In the data rows, 128 means zero.
Some points, one per row:
[141 136 135 162 173  92 118 119 155]
[124 126  61 110  55 202 137 153 100]
[125 123 137 115 116 152 126 101 155]
[100 124  98 103  74 177 133 119 126]
[124 138  93 115  96 167 132 134 126]
[141 127 147 168 164  85 116 120 166]
[111 122  98 102  90 172 130 122 115]
[120 134 117  79 132 132 153 154 135]
[125 117 125 147  75 179 133  98 149]
[127 129 137 186 179  84 118  80  99]
[133 132 133 185 174  62 123 104 110]
[175 139 176 155 200  77 117 173 129]
[101 140 162 187 140  86 138  92 136]
[128 125 140 114 122 128 118 132 148]
[114 145 119 124 175  80 123 123 126]
[144 129 121 144  94 148 126 154 108]
[164 134 173 143 181  84 121 150 132]
[130 119 139 181 120 130 127 100 112]
[108 114 126  93  98 160 132 116 103]
[104 112 142 115  66 177 136 111 137]
[129 141  56 145 160 128 117 125  80]
[142 136 173 148 184  63 122 140 154]
[133 131 131 140 141  81 107 136 159]
[100 142 105 118 159 100 124 105 116]
[102 142 109  96 101 132 140 142 147]
[125 110 138 129  35 202 151 140 143]
[128 111 130 111  72 188 130 110 155]
Then 10 other points, each followed by its number:
[135 121 157 120 108 179 143 133 140] 0
[176 119 170 121  94 159 129 188 157] 1
[128 126 139  74 126 182 139 159 130] 2
[137 130 121 139 143  91 106 133 145] 3
[124 124 114 155 128 146 130  78 128] 4
[175 137 175 147 211  62 107 156 123] 5
[150 117 108 134  65 158 117 147 125] 6
[123 135 122  77 118 137 151 166 146] 7
[152 119  90 147  55 158 119 131 124] 8
[125 142 109  72 152 126 149 146 105] 9
Which three of these numbered points are nearest to each point below, ignoring the direction in which the first points spread most? Their numbers follow each, nearest first.
[117 127 156  95 120 142 133 133 111] > 2 5 0
[120 120 152 124  66 180 163 123 133] > 0 5 6
[132 129 114  61 148 137 143 148 104] > 9 2 7
[149 126  89 162 122 118 107 115 107] > 8 6 3
[173 132 175 144 181  84 120 167 131] > 5 1 0
[130 132 127 172 151 118 115  80 129] > 4 3 8
[149 119  74 146  84 151 109 129 115] > 8 6 3
[113 124 141 103 156 124 123 102 121] > 2 3 9
[130 128 114  71 168 119 153 149 104] > 9 7 2
[130 133 121 140 138  99 109 129 151] > 3 6 8
[125 131 101  84 114 143 143 163 145] > 7 9 3
[144 140 120 150 123 109 119 150 106] > 6 8 3
[136 126 118  77 161 121 140 151 111] > 9 7 2
[142 130 136 141 104 135 134 157 103] > 6 5 8
[176 126 177 127 131 132 129 183 143] > 1 5 0
[133 137 115 142 169  61 112 119 147] > 3 6 8
[164 128 181 132 163  98 124 163 134] > 5 0 1
[140 116 120 118 113 160 127 133 104] > 5 6 3
[174 125 152 157 149 114 135 166  99] > 5 6 0
Now 10 new points, numbered from 0 again:
[134 114 106  56  60 206 161 172 125] 0
[136 128 180 126 104 133 149 161 165] 1
[149 140 170 150 170  86 124 145 144] 2
[111 121  99 105  39 207 139 136 129] 3
[158 111 123 125  92 136  94 160 158] 4
[172 111 134 165 122 137 109 144 103] 5
[129 130  73 119 100 171 140 146  98] 6
[127 132  83 106  66 196 139 145 141] 7
[123 131 112  95  74 158 134 155 153] 8
[118 134 114  91 168 110 142 138 132] 9
Which three of these numbered points are nearest to each point below, ignoring the direction in which the first points spread most? Their numbers follow each, nearest first.
[119 141 115 106 201  67 129 131 123] > 9 6 7
[117 131 105  87  55 172 139 157 158] > 8 2 7
[119 112 175  89  35 217 162 151 159] > 1 2 8
[117 121  98  79  34 191 135 168 165] > 8 2 4
[148 137 171 156 174  74 123 150 154] > 2 8 3
[116 132 139 101  92 176 153 140 149] > 2 8 3
[167 112 141 174 114 149 120 147 121] > 5 3 2
[148 129 139 178 132 146 140 122 104] > 5 3 2
[124 133  59 121 125 148 124 134  90] > 6 7 9
[141 112  98  60  91 183 148 170 124] > 0 9 8
[125 129 128 159 132 118 120 102 119] > 3 7 2
[139 131 157 137 148 102 125 144 151] > 2 8 3
[124 138  63 131 160 119 116 118  76] > 6 9 7
[126 138  55 120 138 139 122 133  80] > 6 7 9
[119 142 122  93 176  98 139 149 130] > 9 0 8
[122 132  83 112  73 178 123 148 142] > 7 3 8
[161 148 103 180 232  71  93 113  55] > 6 5 7
[109 140 183 117 168  88 150 116 148] > 2 1 8
[ 78 134  86  97 157 130 120  99 121] > 9 6 3
